The rows of R fall into several groups, and each row is roughly a mix of its group's hidden directions; some rows fit no group.
R (106 x 10):
[[-20  33  31  28  -6  40  -2 -39 -42  34]
 [ 33  31  -7  26  16 -52  46 -25 -27  15]
 [-49 -25  21  -4  62  23  -1 -12  29 -23]
 [-32 -24   2  18 -40  55  12 -23 -11  44]
 [-15  17   2  63 -46   1  18 -12 -13  46]
 [-25 -22  13  46  -8  52   1 -29   2  49]
 [ 30  25 -13  64   2  26 -32  41  14  11]
 [  5  19  37  -8 -42   0 -29 -59 -31  23]
 [-40 -29   6  16  44  23  17  22  50 -30]
 [ 48 -18 -31   8   0  11   6  30  56  39]
 [ 19  20  29 -51 -21   7 -48 -33 -35  -1]
 [-23  -1 -36 -14  -5 -13  33  27  65  34]
 [  6  30  14 -30  -3 -43  28   5 -25 -63]
 [-22 -18  23 -22  66  28 -10   1  43 -24]
 [-47 -16 -30  50  15 -15   8  15  53  -4]
 [ 19  37  -2 -46  -2 -50  -4  11 -17 -52]
 [-32   5 -18  85 -14   2   5   7   9  22]
 [-36  35  -3  -2   5 -21  31   2  -6 -73]
 [-49  44 -21  38  41  17 -23  -1  11 -22]
 [ 12  26   0 -37 -25 -54  -5  -8 -13 -58]
 [ 50 -25  10  34 -46  10   8   9  -4  51]
 [-34  27 -17 -56  42 -14  -5   8  21 -41]
 [  6  13  16  23 -19  18  -9 -20 -85   6]
 [-48  -3  -5  49 -35 -18  35 -23  10  35]
 [  5   3 -16 -27 -56 -49  12   5 -13 -50]
 [ 27   0 -37 -16 -17 -27 -18  12 -66 -35]
 [ 29  -1 -13  -9  47  19 -45  34 -13 -48]
 [  5  30  -6 -43  49  -4  18 -10 -58 -22]
 [ 20  38  -9 -23 -16 -51  14  30 -33 -43]
 [ 45  16   5 -53 -33 -13  -5   0 -41 -36]
 [  1  34 -21 -34  17 -38  31  27  30 -48]
 [ 41   8  11 -66 -18   6 -35   1 -34 -18]
 [-30  -9  38 -20  -1  12  17 -49 -61   3]
 [-10  47  13 -28  -5 -30 -10  -6  -3 -71]
 [-56   5   9  20 -47   8  17  -6  11 -54]
 [ 80 -14  21 -10 -18  17 -28  11 -21  18]
 [ 29 -56  33  10 -34   6   5 -30 -41  22]
 [ -8 -36   7  50  33  34 -10 -12  36  41]
 [-44   9  -4 -35  58  26 -19  20   3 -37]
 [ 40  -3   5 -68  24   3 -23   8 -24 -37]
 [-50  45   8  -2  34 -19   3 -11   5 -56]
 [ 50 -18   8  -8 -39  16 -11  21   7  63]
 [  6  49   2 -46 -25 -27   7   5 -47 -34]
 [ -3 -45  -9  26  38  37  -3  16  43  42]
 [ 59 -39 -12  15 -19  13   6  16  31  48]
 [ 21  -7 -23  26 -32  -8  36  29  46  48]
 [-32   0 -19  42 -43 -29  34  -7  33  36]
 [ 35 -42   1  21 -14 -36  57 -14   0 -33]
 [-45  -6 -18  49 -23 -22  30  -5  44  28]
 [-32 -42 -14  37  22  38  11  12  22  48]
 [ 18 -43   4  -6 -21  33 -23  -2   9  71]
 [  4  48   2 -44  27 -20 -10  15 -10 -60]
 [ -8 -52  -9  39  18  35   1   7  42  41]
 [-30  45 -12  -6  50  -2 -19   1   0 -59]
 [-28  48   3   7  24 -32  37 -27 -27 -43]
 [ 11  -5 -14  33 -39 -34  64  17  27  13]
 [ 20 -14 -25 -25  26  -1 -13  65  39 -31]
 [ 28  18 -16  10 -53 -18   0  -4 -68  10]
 [-74 -31   9   2  21 -10  29 -37   3  -8]
 [  0  10  -4 -70 -31 -26 -10 -18  -2 -48]
 [-18 -26  14  14  27  47 -55 -35 -27  14]
 [ -6 -26   9  53  39  36  -7  -5  27  47]
 [-79  17  -9  26  30  18 -18 -23  -1  -6]
 [ 16 -23   9  39 -49   4  13 -31  -9  58]
 [ -4   9   1  58 -48 -37  42 -18  13  -6]
 [  0 -10  18  34  62  32 -22 -16  30  37]
 [-67 -21  22   4   1  -7  39 -45   8  16]
 [ 11  58   9 -26 -15 -35   4   2 -49 -36]
 [-46  -5  -7  73  14  11   5   6  37  14]
 [-51 -36 -37  -5  29 -34   7   0  13 -43]
 [-12 -13 -17  -1  -3 -48  67  -1  25 -37]
 [ 21 -48 -16   4 -16  18   4   7  39  65]
 [ 33 -30  20 -69  13  13 -36  -9 -20  -2]
 [ 68  27 -24  -4 -42 -12 -17  31 -17   8]
 [-13 -44  -3  43  16  44   1  -2  31  49]
 [-45 -24  11   7  66  23  -9  -2  28 -28]
 [  1  42   8   7 -32 -49  16  -9   6 -61]
 [ 24 -67  25  33 -30  25  16  -5 -19  20]
 [  9 -45 -20 -36  20  48 -18  49   5  10]
 [-64  -6 -20  18  51  16 -13 -28  14 -21]
 [ 49  26   4 -25 -41 -38  14  -8 -33 -34]
 [-20 -23  -5   4  59  36 -24   5  13  54]
 [ -4  18 -14  12  13 -43  48   4   9 -65]
 [  0  45  26 -46   2 -14 -26 -46 -20 -33]
 [-42  35   8  -6  56 -12 -29   2  33 -33]
 [ 57  15  -2 -19  26  21 -35  43  35 -14]
 [-16 -51 -11  40  -3  42  10   5  28  46]
 [  0  59  13  -8  10 -51   5 -24 -11 -48]
 [  6  18  -8 -68 -28 -33  -2   1 -12 -48]
 [ 51  -3  -4 -50 -38  -7 -15  30  -9 -39]
 [ 44 -30  26 -33 -51  -7   8   6 -18  41]
 [-46  19  25 -21  15 -11 -11 -27 -48 -48]
 [ 32 -27  23  48 -51  -5  25 -10 -29  26]
 [ 69 -16   3 -31 -44  -2 -17   2 -23  24]
 [ 61  14  10 -50   5  14 -28  13 -36 -19]
 [-13 -30  -5   8  30  60   1  13  21  56]
 [ 49 -44 -29   0  -8   4   7  55  26  19]
 [ 13  16 -25   9 -27 -28  38  62 -37  -9]
 [-10  62 -12   9  33 -13  -6  16   0 -61]
 [-16  -8   4  14 -75 -22   6 -41 -14 -28]
 [-14  18  27  56 -38  -7  -1 -52 -29  -1]
 [-55 -25  11  20  16  51 -17 -18   8  42]
 [-10   8  19   8  39   0 -60 -14  42  42]
 [-16  15  -6 -75 -43  18   6  -7 -30 -10]
 [ 34  -9  19 -24 -27  18 -22 -35 -46  48]
 [ 74  23  -5 -24  -1  13 -34  36  -7 -10]]
In each list below, four rows fit none of the groups, and each other row fits one group, some only roughly. Which are they? Name them in the order they come.
  * k765: [ 16  -3 -32 -34  27  26  -6  42  40  47]
  * k960: [ -6 -46  10 -23  18  43 -49 -26  -9  36]
  * k218: [-34   4   0  57  10  34  -4 -30   5  52]
  * k592: [-19  40 -24 -21  46 -16   3  15  25 -56]
  * k201: [-61  23 -17  22  18 -28  36  -9  12 -42]
  * k448: [ 51  15  19 -60   8   0 -31  13 -25 -28]
  * k200: [ -7  36  14 -76   8  22 -19 -24 -21  -7]
  * k356: [  5  24   0 -84  -9  -2 -15  -9 -11 -35]
  * k868: [-48  21  20  14  19  19 -39 -29 -49 -24]
  * k770: [  3  36  -7 -21   5 -34  16  16  -8 -76]
  * k289: [ 10  37   8 -64  -6 -28 -16 -17 -19 -45]
  * k816: [ 70  18   6 -54  -2   5 -21  23   1 -13]
  * k800: [ 31 -10  25 -26 -14  20 -47   4 -58 -28]
  * k835: [ 15 -47  -9  14  22  33 -15  16  18  66]
  * k804: [ 10 -48   5  40 -10  51   0 -19  -1  48]
 => k765 k218 k800 k804
  * k127: [ -5 -66   1  19  41  28   2  17  38  18]
  * k896: [-31   5 -28 -23  60  -3  -4  -9  31 -50]
  * k153: [ 51  21   7  -5  13  27 -41  20 -54 -20]
  * k489: [ 3  8  0 27 23 16 -5 32 82  7]
  * k704: [ 54 -11 -31 -21 -12  25 -19  56  16  20]
  * k877: [ 49 -40 -10 -34   9  31 -28   8  31  35]
  * k628: [ 62  35   5 -31 -26 -14 -26 -15 -40  -3]
  * k492: [ 23 -14   5  51 -21 -18   2 -27   9  67]
  * k15: [ -5 -15 -23 -53 -37 -55  30 -18 -11  -7]
  * k14: [-25 -25 -15  -8  64   6 -23  15  13 -53]
  * k783: [-23 -41  -1  49  25  48   1 -12   8  42]
  * k523: [ -5 -28  -4  60  -4   3  18 -13  21  64]
  * k442: [-12  18 -12 -42  51 -11  -9   0   8 -64]
  * k675: [-59   9 -36  18  37  17  -2   2  49  13]
  * k290: [-59  -4 -18  31  46   9  31  20  23 -24]
 => k127 k704 k628 k783
  * k653: [-45 -37  -9  36  17  40  -4  19  40  26]
  * k136: [ 10 -43  -5 -14  50  10 -25   3  63   5]
  * k569: [-48   9 -34  45  11  11  15   9  50  26]
  * k31: [ 62 -45   9 -34  23  17 -33  19 -12  -2]
  * k843: [  0 -50 -11  22  45  46   1  21  35  22]
  * k798: [-25  16  25 -37  20 -28  43 -33 -29 -40]
  * k145: [ 28  49   4 -13  26 -52  -2  24 -23 -39]
  * k699: [ 12   5 -28 -16 -10 -36  10  18 -28 -75]
  * k386: [ 62  28  10 -23 -40   4 -11   3 -45  16]
  * k71: [ 14  38   4  -9 -41 -48   9  -1 -42 -43]
 => k31 k843 k798 k699
  * k690: [ 25  31  -7 -40 -31 -17 -26  -1 -53 -38]
  * k806: [  8  30  13 -49   6 -38 -25 -31   4 -52]
  * k344: [ 23  42 -43  -7 -47 -45  11  17 -18 -14]
  * k418: [ -9 -11   2  20  45  63 -30  17  -2  40]
  * k614: [-34 -23  24 -40  32   7   4 -36 -45 -32]
  * k885: [-10  39 -21 -24  24 -13  -8  22   6 -73]
  * k236: [-70 -12 -29  34  20   5  17 -16  35  12]
  * k8: [-39  45  -2  10  45 -31  12   2  17 -49]
  * k21: [ 59 -40  19 -22 -29  15 -13   6  -6  46]
  * k99: [ 44  15  21 -40  13  -9 -21   1 -37 -56]
 => k690 k344 k418 k885
  * k70: [ 35  46  14 -42  -9  -8 -16  -9 -54 -24]
  * k253: [  4 -33   4  35  -6  22  -5 -20   5  78]
  * k773: [-19  57  -1 -46  -3 -17 -10 -29 -17 -46]
  * k742: [ 54   4  16 -51 -25  -1 -51  -6 -18   8]
  * k700: [ 11  21  -1  59 -10  19  -5  26  54  37]
  * k270: [ 23 -44   2  49  -6  31  10  -3  23  54]
  * k939: [-54  15  -7  64   3  -9  25 -22  -7 -30]
  * k903: [-19  23  18 -30  51 -10 -30 -17 -13 -56]
  * k777: [-46  -1 -33  -4   7 -32  53   4  46 -13]
  * k100: [ 38  27   5  28 -49   0   9  14  32  52]
 => k70 k773 k270 k903
  * k916: [ 19  36   3 -62  27 -31 -18   5  -4 -44]
  * k848: [ 29   5 -28 -38 -41 -40   3  -3 -51 -19]
  * k602: [-12  41   3 -33  18 -20   2   4 -17 -74]
  * k207: [-15  36   0 -11   0  -5 -24   6 -69 -49]
  * k522: [-30  13  -1  -1   5 -45  48 -11  -8 -62]
  * k238: [-39  35  18   4  48 -26  15 -15   0 -53]
  * k392: [ 29 -18 -12  45  13  25 -14  25  56  36]
  * k680: [ 40  55  -5 -36 -16 -27   1  46   7 -15]
  * k241: [-17 -37   3  66 -14  34  12 -11  10  41]
  * k590: [-14  21  34 -60  10  -5 -28 -13 -47 -27]
  * k923: [ 39 -55   0  37 -29   5  21  -8   8  46]
  * k385: [ 14 -49  -3  14  14  40   6   4  46  51]
  * k314: [ 12  20  -8 -62   5 -40 -14   3   6 -55]
 => k207 k238 k392 k385
  * k899: [-69  14   7  -7  52  31 -10 -18  -6 -12]
  * k231: [ 58  -6  -8 -28   1 -20 -40  42  37  -8]
  * k876: [-26 -49  17  36   3  34 -11 -19  -2  55]
  * k116: [-24  21   3  48  38 -11  -1  17 -13 -64]
  * k989: [-65  21   4  11  64  10  -6 -15  11  -6]
  * k507: [  4 -30  -3  36  48  38  -6  15  29  48]
  * k338: [ 63  22   7 -51 -29  -4 -27  10 -12 -19]
  * k82: [ -4 -19 -12 -65  40  35 -15  13  35  13]
  * k850: [ 26 -16 -20  29  11  30  11  12  34  70]
  * k926: [-14  10  -9  81  -4  29 -17  -6   3  34]
  * k387: [-27 -46  -7  14 -26  18   8 -13  16  69]
 => k876 k116 k338 k850
  * k179: [ 44 -17   9 -19 -10  35 -42  15  -2  59]
  * k969: [ 87   1   6  18 -28  -5   8  25  -2   5]
  * k538: [-61   1 -23 -10  13 -32  19 -25  22 -49]
  * k404: [-18 -22  19 -39  30  11  -7 -24 -63 -32]
  * k165: [ -1 -27 -12  18 -17  29  49 -18 -48  45]
  * k637: [-26  20  -7  59  30 -29  28  35  14 -28]
  * k430: [ -7  12 -34  44 -17 -20  46  51  25   1]
  * k668: [-65 -27   0  15  48   9  -4 -13 -19 -37]
  * k922: [-24  19   5 -36  74  20 -31  -4 -15  -3]
  * k226: [-34  43   6 -13  41  20 -52 -14 -23 -25]
  * k946: [  2  38 -21 -21 -40 -53  16   0 -23 -43]
  * k570: [-67  36 -20  33  24 -11  16  -5  14 -31]
 => k538 k637 k430 k946
  * k895: [-22 -13 -26 -13  76  26   1  37  11   0]
  * k140: [ 53  18  37 -24 -16  -8 -19   7 -53 -29]
  * k526: [ 24 -12  -8 -36  14   1 -27   3 -68 -43]
  * k686: [-32 -23 -19  28  54   8 -14  22  47 -29]
  * k271: [-33 -39 -12  24  26  40  15  -2  42  42]
  * k524: [-11  57  20 -21 -26 -42   2 -42 -16 -28]
  * k215: [ 74 -15   9  13  -7  14 -13  44  19  26]
  * k366: [ -9 -35  -3  -1  40  54  -9   5  35  47]
  * k87: [ 50  33   8 -49  19 -26 -43   5 -10 -19]
  * k503: [ 75   9   2  -7 -56  -8  -1  18 -12   4]
  * k35: [ 37  31  13 -61   8 -15 -43  -1 -18 -27]
  * k368: [  8 -29   3 -13 -27  42   8 -27 -52  48]
  * k484: [-15 -22   8  -6  37  65 -17 -14  21  46]
 => k271 k524 k215 k503
  * k274: [  4  40   6 -23   4 -40  -7  16 -37 -63]
  * k234: [  3 -18 -25 -40  -1 -36  49  21  52  -4]
  * k606: [ 49 -52 -24 -18 -17  26   2  44   3  24]
  * k320: [-36   5   2 -24  42   0  40  30 -20 -53]
  * k488: [  8  14  14 -44 -63 -37  11 -30 -21 -15]
  * k936: [ 22  -7   3 -52  18   0 -19  -4 -65 -36]
  * k891: [-16 -12  11  82 -21  11  13 -24  -5  29]
  * k209: [-84  36 -10  10  16 -11  11  -9   5 -14]
  * k760: [ -4 -28  -4  32  35  51 -24   0  28  48]
  * k324: [ 59  25  -3 -10 -39 -44  20 -11 -33 -11]
  * k210: [ 24   4  18  38 -69 -23   7 -32   4  24]
 => k274 k320 k488 k760
  * k468: [ 60 -21  -6 -34 -55   4   1  19 -26  -7]
  * k666: [-28  -5 -39 -15  22 -26  43   8  60 -12]
  * k996: [ 30  11  -3 -59   9 -39  21  14  10 -51]
  * k267: [  0 -49  16 -10  18  14  -7 -19  22  72]
  * k935: [ -4 -30 -12  63   0  34  -7 -12  21  51]
  * k921: [-48  47 -20 -35  14 -15  -1   9  10 -51]
  * k72: [-33 -23  -5  18  41  20 -26  20  57  32]
  * k143: [ 19 -21  -2  35  -4  42   1   4  34  66]
  * k532: [-33 -17 -21  15  44  48 -26  17  13  45]
  * k243: [ 15  43  12  -8 -40 -44  12 -25 -27 -46]
 => k267 k921 k143 k532
  * k562: [  4 -56   6  34 -54  25  32  -2  -3  21]
  * k120: [ 21 -10  46 -31 -21  -9 -11 -22 -64 -23]
  * k96: [  3   9  27  11 -19  40 -53  -5 -39  46]
  * k979: [ -6 -43   1  72   1  22   7   2  18  39]
  * k527: [-82 -16 -17  16  17  11  -2 -33  14  12]
  * k739: [  3  13 -16 -21  11 -22  10  47  22 -72]
  * k394: [-40 -17  -9  28  57  26  -7  16  41  27]
  * k651: [-31  35   2  34  62 -12  -1 -41  13 -13]
  * k128: [-24  -2  30  10  67  27 -37 -10 -24 -23]
  * k106: [ 45   4  -5  15 -20  31 -30  41  50  26]
  * k801: [ 41  35  -6 -26   3 -53   1  23   9 -49]
  * k558: [-67 -26 -11  20  25 -12  21 -11  47 -10]
  * k101: [ 66  22  18 -58 -14   7 -13   6 -20  -4]
  * k914: [-59  31 -25  32  21 -20  30  -2  21 -34]
 => k562 k651 k128 k106
